In the rows, 128 means zero.
The rows of R fall into a few groups, and each row is roughly a mix of its group's hidden directions.
R:
[[155 103  80 124 125 162 137 121 139 145 101 126]
 [126 109 165  94 126 163 150 124  94 118 134 142]
 [ 91 162 115 150  98 141 130 141  91 145 124 131]
 [ 76 135 119 112 114 166 146 135 132 101 142 132]
 [166 130 127 102 109 134  83 141 161 111 132 122]
 [ 83 144 120 142 161  93 148 138 139 107 137 134]
 [ 89 163 126 144 140 165 152 141 136 149 117 142]
 [103 148  89 145 120 105  82 138 120 134 145 122]
 [135 129  89 122 100 117  79 114 116 151 137 116]
 [178 145 155 120 140 123 110 153 117 153 151 138]
 [102 113 148 146 123  85 125 129  95 100 155 126]
 [173  91 134 107 123 168 143 119 124 133 110 131]
 [ 86 135 135 153 141 140 172 151 131 104 135 139]
 [162 135 112  97 135 153 119 152 151 127  87 123]
 [101 126 127 131  82 155 135 140  89 126 102 116]
 [135 105 145 149 157 105 176 117 110 103 121 128]
 [ 96 112 142 164 111 160 163 144 112 135 142 132]
 [134 120 170 114 113 171 169 123 118 128 119 134]
 [147 107 105 145  79 143 129 103 161 140 125 130]
 [121 136  95 144  75 136 133 106 135 157 128 109]
 [176 130 140 143 146  92 103 128 133 160 119 131]
 [117  94 130 130 126 167 172 141 110 104 139 142]
 [155 128  89 131 140  96  87 122 149 142 117 117]
 [152 110  85 144  92 109 117 108 145 143 134 109]
 [160 110 141 159 127 121 135 146 131  94  84 121]
 [124 110 143 147 134 140 138 162 100  97  83 131]
 [128 129 106 139 163 146 176 121 121 150  96 134]
 [107 158 136 122 142 183 138 139 155 135 111 138]
 [109 110 117 135 105 142 155 121 139  81  94 111]
 [127 107 173 128 141 125 150 149 102  89 145 134]
 [ 90 121 134 138 155 143 162 155 116  96 140 147]
 [121 160 130 119 141 144 132  85 145 175 140 135]
 [141  97 117 127  84  98 123 109  94 116 117 112]
 [114 124 106 109 129 117 128  91  99 162 167 123]
 [167 143 125 132 150 110 109 131 163 157 138 160]
 [123 123 174 148 126 142 166  97 136 135 154 130]
 [122 133 181 139 151 102 132 149 128  96 147 136]
 [ 91 134 133 161 150 133 116 159 149 112 103 153]
 [111 138 135 134 138 162 177 116 124 162 104 133]
 [136 124 124 147 151 125 125 141  79 137 175 143]
 [126 157 121 141 168 123 147 110 168 146 136 155]
 [ 88 152 116 149 122 157 154 137 125 159 106 139]
 [152 106 174 127 151 120 116 151 116  95 146 140]
 [154 118  95 127 162 143 143 164 127 115  94 127]
 [110 168  94 124 128 111 107 111 145 161 107 117]
 [144 115  85 120 127  85 101 137 119 105 106 125]
 [125 142  85 112 133 136  75 130 112 151 120 128]
 [184 112 126 108 117 105  96 113 147 123 127 133]
 [145 130 157 124 177 122 117 156 145 122 163 139]
 [142 137 120  90 104 119  82 152 137 115 102 120]
 [ 92 119 142 145 142 124 183 115 111 106 129 131]
 [145 139 129  89 107 150 110 153 144 128  84 120]
 [124  80 120 126 139 117 142 135 108  90 162 139]
 [101 163 136 128 155 172 148 129 156 129 122 139]
 [164  99 120 132 125 103 138 102  84 138 122 107]
 [155 142 141 112 163 100 100 111 142 112 162 127]
 [138  94 157 126 102 106 163 106 126 110 156 122]
 [163 135 103 117 139 107  93 109 166 147 137 128]
 [105 108 130 106 111 152 153 131  86 108  99 114]
 [157 102 134  98 133 145 132 104 170 111 102 124]
 [ 99 155 138 142 106 165 159 133 113 130 102 150]
 [140 113 137 146 115 117  98 129 141 103 185 128]
 [100 127 171 136  98 168 146 149 123 134 137 127]
 [138 102 121 105  85 152 105 133 117 124  98 102]
 [ 88 117 141 148 130 133 182 127 104 118 118 132]
 [ 96 143 170 128 158 115 161 139 129 104 134 140]
 [196 114 136 135 118 113 137 123 113 119 130 108]
 [148 121 152 101 110 100  96 147 131  88 119 117]
 [118 122 154 119 169 157 162 128 160 110 123 136]
 [ 86 165 141 125 137 158 162 133 129 138 107 136]
 [182  96 150 145 102 126 112 133 131 118 144 120]
 [145 112 140 117 112 168 138 143 148 144  83 147]
 [124 162 136 112 120 186 121 132 150 124 105 138]
 [104 139 137 133 134 165 137 169 114  99 154 147]
 [146 123  94 104 112 119  97 158 131 113  89 122]
 [148 118 128 140  90  98 106 148  84 137 134 136]
 [ 80 153  98 132 159  96 138 128 140 125 126 131]
 [ 67 118 107 146 142 140 136 129 104 115 140 141]
 [ 79 151 136  97 122 154 121 140 156 134 113 140]
 [148 161 124 121 115 116  95 108 147 166 104 112]
 [112 115 137 135 169 105 168 103 139 104 147 125]
 [122 103 131 146 148 126 133 146  63 126 116 134]
 [ 94 150 151 137 155 123 123 118 109 142 177 133]
 [ 96 104 119 143 124 148 153 138  96  87 108 124]
 [176 128 129 107 143 112  88 124 159 126 144 132]
 [ 75 132 134 146 126 148 169 135 102 122 119 122]
 [161 138 115 117 135 108  91  97 159 128 158 129]
 [117 175 130 125 147  98 121 115 158 151 101 119]
 [125 104 134 149 123 134 145 144 115  89  76 120]
 [125 151 128 124  84 163  99 123 106 159 126 121]
 [123  98 161 124 105 138 150 141  91  92 117 124]
 [123 119 112 169 162  99 113 122 106 148 153 144]
 [188 124 139 132 109 116 134 124 153 111 108 107]
 [183 127 124 136 131  98 119 107 127 151 157 119]
 [139 116 100 122 117 157 121 179 130 118  92 124]
 [172 153 144 104 122 118 110 124 160 158 144 126]
 [130 146  86 107 120 111  73 128 135 140 130 129]
 [124 131  82 125 103 134  78 150 135 136 136 129]
 [105 151 153 134 126 152 123 107 137 159 174 134]
 [125 125 115  92 155  86  89 113 112 127 139 130]
 [132 107  86 121  82 138 115 106 110 146 142 117]
 [142 122  96 109 128 126 106 173 122 109  89 123]
 [163 157 149  98 124 125 107 133 158 161 142 132]
 [159 134 121 113 125 161  90 156 161 122 146 126]
 [ 79 135 123 106 137 150 128 136  94 144 156 144]
 [163 129 163 129 135 140 125 175 102 119 108 136]
 [152 155 114  84 137 116  93 116 148 138 105 125]
 [163 102 150 112 167 108 122 131 154 111 150 131]
 [156  81 131 111 102 104 114 121 110 106 123 107]
 [165 103 134 124  98  90 104 128  98 114 137 127]
 [146  97 147 122 161 100 155 106 144  98 140 132]
 [143 122  77 159 134 102 105 136 156 130 126 118]
 [100 121  96 146 143  98 117  89 134 155 147 131]
 [177 119 114 111 138  96 120 103 152 108 109 124]
 [ 98 132  64 138 130 131 103 140 117 133 135 130]
 [165  88 116 159 114 135 154 121 151 106 130 128]]

In each list below, one row fits none of the groups, and each other row fits one group, some only roughly. Which row is it?
    Z529: [161 132 173 123 150 144 163 106 149 126 131 126]
    Z945: [152 111 119 106  88 134 146 125 129  99  92 105]
    Z273: [ 99 150 143 150 172 135 159 146 134 135 146 146]
    Z977: [114 159 106 140 143 136 104 147 145 179 135 137]
    Z191: [ 94 112 100 165 147 122 135 119 104 116 161 139]
    Z737: [183  92 144 106 132 112 105 118 126 120 133 125]
    Z385: [116 102 116 159 156 126 159 159  96 108 123 130]
    Z963: [102 147 108 136 117 165 123 150 132 174 107 126]
    Z324: [ 94 104  81 141 129 119 164 124 128 111 144 129]
    Z180: [ 94 112 136 132 144 149 182 112 135 115 107 123]
 | Z945
    Z200: [100 122 106 131 147 116 122 107  92 159 166 137]
    Z781: [ 79 142 122 137 141 149 123 153 120 124 164 154]
    Z12: [131 105 136 125  96 103 120 125  82  95 137 108]
    Z464: [104 119 104 146 143 170 158 159 124 109 119 143]
    Z762: [ 99 120  81 127 128 127  86 121 137 118 157 138]
    Z675: [145 138 120 120 169  96  78 135 139 128 118 130]
    Z425: [ 99 144 131 143 166 109 157  96 106 149 137 135]
    Z311: [124  85 137 129 151 102 169 102 134 105 128 122]
    Z889: [120  99 142 146 117 131 136 176 108  88 133 123]
    Z455: [166 103 117 100 126 111  91 112 147 116 133 104]
    Z906: [123 119 100 155 115 156 166 106 136 161 110 135]
    Z941: [102 157  86 112 140 125 106 125 115 166 114 134]
 | Z762
    Z613: [133 139 152 121 140  93  76 137 108 120 155 128]
    Z377: [118 115 140 162 124 169 173 116 132 144 144 135]
    Z285: [105 161 163 153 129 118 169 129 155 127 120 128]
    Z712: [182 102 144 117 142 103 106 140 146 127 137 143]
    Z159: [152 109  88 108 102  95  97 119 125 135 124 112]
    Z645: [150 135 109 100 146 113  88 166 125 106 109 120]
    Z424: [132  93 144 119 107 108 134 118  92  86 133 108]
    Z727: [112  95 124 161 122  95 156 130  96 102 125 128]
    Z433: [132 158 115 118 153 119 105  88 147 154 159 134]
    Z778: [102  94 132 168  99 115 148 136 103 109 140 129]
    Z740: [145 122 170 125  76 146 142 110 115 137 141 121]
    Z984: [131 147  87 119 159 110 115 118 156 150  94 123]
    Z367: [167  87 140 136 129  91 138 119 144 105 145 122]
    Z524: [130 112 135 112 115  98 137 147 109 100  75 120]
    Z262: [122 107 136 140 135 117 186  95 132 109 111 140]
 | Z159
    Z528: [101 132 130 153 125 118 155  79 119 159 146 136]
    Z574: [135 123 160 135  78 168 145 126 111 133 139 124]
    Z23: [157 116 134 120 171 125 132 128 179 145 130 144]
    Z85: [ 97 128 102 144 149 115 121 105 117 148 176 140]
    Z555: [142 146 126 118 136 160  95 165 156 159 118 137]
    Z532: [142 123 157 144 163 104 105 160 127  95 142 135]
    Z17: [188 125 155 132 128 113 120 144 129 132  95 121]
    Z541: [104 104 113 165 143 115 164 143  93 116 127 134]
    Z624: [ 95 152 137 157 164 123 146 161 142 108 123 138]
    Z831: [121 166 134 127 139 174 122 152 153 150 117 150]
    Z978: [107 146  70 129 139 120 107 123 118 161 124 138]
    Z611: [141 120 110 130 126  63 121 106 105 143 125 133]
    Z303: [126 104 148 142  96 163 152 162 137 109 108 123]
 | Z611
    Z838: [154 130 184 153 128 153 137 156 129 115 123 131]
    Z339: [165 124 145 116 110 121 128 124 153 116  76 108]
    Z990: [121 108 120 138 146 112 144 170  98  96  98 124]
    Z3: [115 118  79  93 160 112 105 113 121 132 127 136]
    Z669: [138 145 164 130 134 136 162 153 158 100 100 137]
    Z732: [168 100 117 126 125 129 122 164 140  87 109 122]
    Z634: [ 84 135 157 127 120 111 175 120 121 111 147 127]
    Z199: [150 126 115 136 147 101 117 103 107 162 172 129]
    Z700: [126 146 144 150 154 139 110 179 130 118 145 157]
    Z664: [128 167 140 127 135 175 115 156 148 150 127 147]
    Z832: [155 138 159  86 110 154 115 134 156 122 108 118]
    Z728: [139 130 116  97 116 151 108  92 158 104 116 100]
 | Z669
    Z63: [170 134 137 119 137 113 115 123 107 166 169 133]
    Z459: [ 88 134 110 143 160 114 172 134 149 116 119 134]
    Z552: [151 129 131 111 143 118 119 128  80 162 165 129]
    Z699: [107  98 127 147 108 117 157 152 103 100  96 124]
    Z302: [ 98 147 110 127 108 109 118  85 121 168 136 131]
    Z353: [ 82 158 119 157 154 124 139 139 140 124 149 152]
    Z133: [164 119 108 126  91 146  84 126 116 148 126 117]
    Z444: [153 142 119 124 163 174 147 120 157 150 135 133]
    Z137: [ 91 139  80 120 116 111 100 117 109 140 146 123]
    Z45: [142 127  91 141 158  96  85 143 145 122 127 126]
 | Z353
    Z507: [139  97 146 152 127  92 163 102 120  99 130 127]
    Z341: [138 120 146 129 112 154 148 157 123  83  92 120]
    Z269: [112 135 125 146 159  89 153  94 133 112 158 133]
    Z987: [127 110 121 135 159  93 158 134  94 103  99 124]
    Z260: [150 131 101 135  85 121  86 114 128 154 132 110]
    Z668: [118 137 139 121  91 182 155 146 126 115 121 114]
    Z862: [163  95 147 139  81 146 138 122 120 124 148 120]
    Z400: [134 123 149 129 115 140 137 147 147  99  69 119]
    Z209: [184 116 145 116 109 117 136 124 125 123  92 104]
    Z119: [138 142 134  97 119 160 101 177 138 121 107 125]
    Z821: [114 117 103 146 134  72 117 127 136 109 159 122]
 | Z668
    Z392: [109 114 120 165 122 140 178 101 120 152 127 136]
    Z891: [185 111 143 129 119 109 128 125 110 134  94 109]
    Z818: [142 154 127 102 153  93  84 118 131 148 111 125]
    Z971: [160 123 117 122 131  91 111  93 126 167 143 115]
    Z925: [120 149 100 114  97 163  96 126 136 146 105 109]
    Z293: [103 113 114 107 140 176 155 136  96 121 126 145]
    Z663: [126  94 123 130 128  87 152  92 107 106 136 111]
    Z408: [169 135 124 111 138  91  81 124 142 115 124 126]
    Z329: [162  99 146 110  94 125 125 119 111  92 103 131]
    Z618: [160 123  87 117 115 151  92 147 154 134 120 127]
    Z811: [166 124 145 137 172 123 150 103 150 114 151 130]
 | Z408
    Z394: [ 99 119 145 125 101 153 183 115 115 123 139 131]
    Z641: [158 126 129 113 136 109 114 114  90 172 155 124]
    Z531: [118 107 118 136 164 141 173 149 140  97 116 140]
    Z769: [113 158 103 149 125 116  98 153 108 167 146 125]
    Z568: [147 158 109 109 138 138  99  97 158 161 139 130]
    Z109: [164 108 144 100  91 149 106 132 125 108 102 126]
    Z76: [135 103 154 143  98 169 165 135 115 113 138 131]
    Z475: [149 136 104 107 148  97  83 112 138 148 110 119]
    Z609: [102 151 145 142 150 165 159 150 138 142 117 154]
    Z312: [133 106 147 162 155 152 167 146 123 109 150 131]
    Z917: [161 111 140 120 111 115 134 124 132 114  72 104]
    Z328: [103 118  96 150 144  98 168 125 155 112 132 127]
    Z688: [129 114 142 126 114 158 153 156  99  85 106 121]
    Z804: [179 107 141 124 103 132  88 133 128 150 126 120]
    Z619: [124  97 119 131 100 125 140 162 110 104  84 122]
 | Z804
    Z322: [159 126 183 131 124 162 149 136 133 126 112 133]
    Z617: [ 80 144 114 122 129 123 179 104 137 131 126 130]
    Z149: [157 134 127 107  89 150  79 140 124 123 114 124]
    Z899: [144 123 142 158  99  85 106 129 136 115 161 114]
    Z927: [122 102 119 132 108 114 150 151 104 106  77 123]
    Z29: [102 147  76 130 148 135  92 146 118 138 122 134]
    Z570: [100 104 108 142 124 120 175  98 128 139 101 121]
    Z188: [111 161  91 147 103 132 122 122 125 171 112 136]
    Z62: [102 147 112 117 173 114 138 112 171 125 122 142]
    Z80: [ 91 133 102 148 163 120 148 137  89 145 126 135]
    Z546: [150 100 123 138 172  96 120 146 141  96 135 135]
    Z948: [ 76 130 124 149 140 152 132 155 131  98 132 149]
 | Z62
    Z421: [148 144 136 131 149 154 135  93 162 154 160 134]
    Z147: [146 135 129 120  95 135 131  78 161 156 123 127]
    Z28: [108 139 134 140 121 154 162  90 135 172 126 134]
    Z757: [125 127 114 163 159  86 146 100 132 131 153 140]
    Z550: [157  74 136 114 112 125 134 114 108 110 157 129]
    Z439: [105 130 142 160 132 101 161 141  85 126 146 141]
    Z37: [165 127 149 120 114 127 109  97 171 123 156 124]
    Z608: [124 106 159 102 168 118 159 130 122  98 135 145]
    Z521: [ 96 156 117 137 139 153 131 106 128 177 145 137]
    Z232: [110 146 146 111 113 154 129 151 167 107  90 130]
 | Z757
    Z278: [ 96 135 105 156 160 118 134 120  99 146 163 137]
    Z87: [142 102 103 132 113 104 143  80 110 131 145 105]
    Z228: [163 107 145 118 111 142 118 165 146  89 118 120]
    Z264: [138  75 134 115 118 108 145 107 119  96 116 105]
    Z676: [140 105 102 163 166 117 169 120 118 118 128 133]
    Z940: [123 137 153 113 112 160 142 155 155  98  93 125]
    Z819: [157 160 144 122 125 134 110 147 181 134 145 138]
    Z248: [145 156 140  75 131 135 102 134 143 135  98 120]
    Z731: [144 136 121 104 106 151 146  94 140 164  95 117]
    Z356: [153 141 126 136 163  99 103 142 147 150 162 144]
    Z549: [111 133 117 154 113 170 142 111 145 165 155 137]
    Z723: [140 112 171 160  98 126 149 139 130 105 156 125]
    Z370: [ 81 138 136 140 152 164 163 146 133 137 121 128]
    Z414: [175 109 135 141 113 132  92 145 157 105 121 123]
    Z646: [152 139 148  91 141 132  99 168 138 103 114 119]
 | Z414
    Z666: [116 123 102 144  75 127  88 125 136 137 148 131]
    Z315: [134 132 136 156  87  96  99 125 128 128 165 112]
    Z310: [134 137 146  89  86 134 106 138 140 128  90 118]
    Z494: [148 100 145 134  95 156 129 166 142  97 123 121]
    Z557: [151  97 135 128  86 109 109 147  87 126 122 124]
    Z40: [ 78 153 113 159 143 148 130 140 145 144 115 143]
    Z168: [ 92 132 146 149 158 138 155 163 107 138 148 137]
    Z263: [ 91 117 108 170 122 137 158 118 107 151 142 137]
    Z308: [138 114 141 131 109 151 152 148 115  83  91 116]
    Z812: [117 155 157 111 162 152 163 116 127 155 110 128]
 | Z40
    Z870: [118 146 166 117 101 171 132 114 152 154 134 128]
    Z694: [114 148 138 149 147 141 127 178 122 164 138 150]
    Z332: [128  96 150 145 125  94 155 134 104  87 121 123]
    Z780: [ 82 128 102 149 147 129 128 119 112 131 172 144]
    Z77: [119 133  97 148 111 119 111  88 141 155 166 134]
    Z792: [145 118 116 141 144  90 117  99 103 163 156 123]
    Z999: [142  95 116 132 148  82 153  92 139 126 139 126]
    Z785: [119 102  93 136  88 139 133 154  92 130 125 110]
    Z892: [130  87 106 154 103 102 141 141 111  97 109 126]
    Z894: [ 97 121 123 150 144 142 127 169 106  95 152 145]
 | Z785
    Z325: [108 160 138 120 159 167 153 123 129 164 129 134]
    Z682: [120 133 172 138 136 166 169 121 113 144 118 139]
    Z371: [160  86 137 113 121 101 137 101 130  92 124 119]
    Z783: [161 108 134  92 125 132 110 101 149  96 129 101]
    Z291: [119 128  99 140 140 113 120 100 110 153 181 133]
    Z852: [131 126 118 121  99 133 149 108 170  90 104 107]
    Z212: [157 124 108 127 119 101 126  79 142 155 146 109]
    Z401: [115 117 130 139 123 157 149 159 120  72 113 129]
    Z508: [131 137 114 118 133 124 126 109 108 153 193 132]
    Z8: [139 154 137 119 140 130 105 142 127 149 186 148]
 | Z682
    Z117: [ 74 153 103 144 123 149 148 120 122 145 113 117]
    Z767: [ 98 109 152 138  74 131 136 150 103 123 122 124]
    Z331: [127 119 167 136 102 173 140 147 102 116 144 137]
    Z610: [146 141 101 103 149 120 116 102 153 158  91 122]
    Z614: [189 122 157 118 126 118 125 144 109 135 105 117]
    Z16: [144 112 119 124 104  92  97 126  92 112 149 103]
    Z867: [109 111  95 147 128  83 132 157 118  97 130 120]
    Z101: [109 162 102 154 153 117 128 127 143 169 147 141]
    Z9: [ 86 174 136 128 102 130 106 126 107 152 130 125]
    Z498: [174 135 146 106 112 154  94 145 147 129 114 141]
 | Z867
    Z599: [ 95 137  89 139 112 119 149  87 128 141 111 111]
    Z631: [111 125 135  79 117 148 135 130  77 140 127 123]
    Z545: [ 74 137 111 138 148 129 123 123 132 136 168 151]
    Z91: [105 139 138 140 123 144 167  88 127 169 123 135]
    Z437: [111 172 103 122 142 157 102 117 158 144 135 117]
    Z695: [135 134 138 137 109 173 149 101 162 161 134 133]
    Z230: [106 149 151 122  99 133  95 114 140 147 172 129]
    Z627: [ 92 167 112 158 142 107 137 121 113 143 157 134]
    Z165: [141 134 116 128 141  93 102  99 144 175 147 129]
    Z121: [102 112 124 157 101 115 153 143  79 137 119 130]
    Z606: [ 83 124 129 158 122 141 142 165 126  99 109 140]
    Z441: [162 119 153 119 111 132 137 147 134 105  77 113]
    Z932: [ 80 149 131 159 143 128 162 138 110 144 141 140]
 | Z606
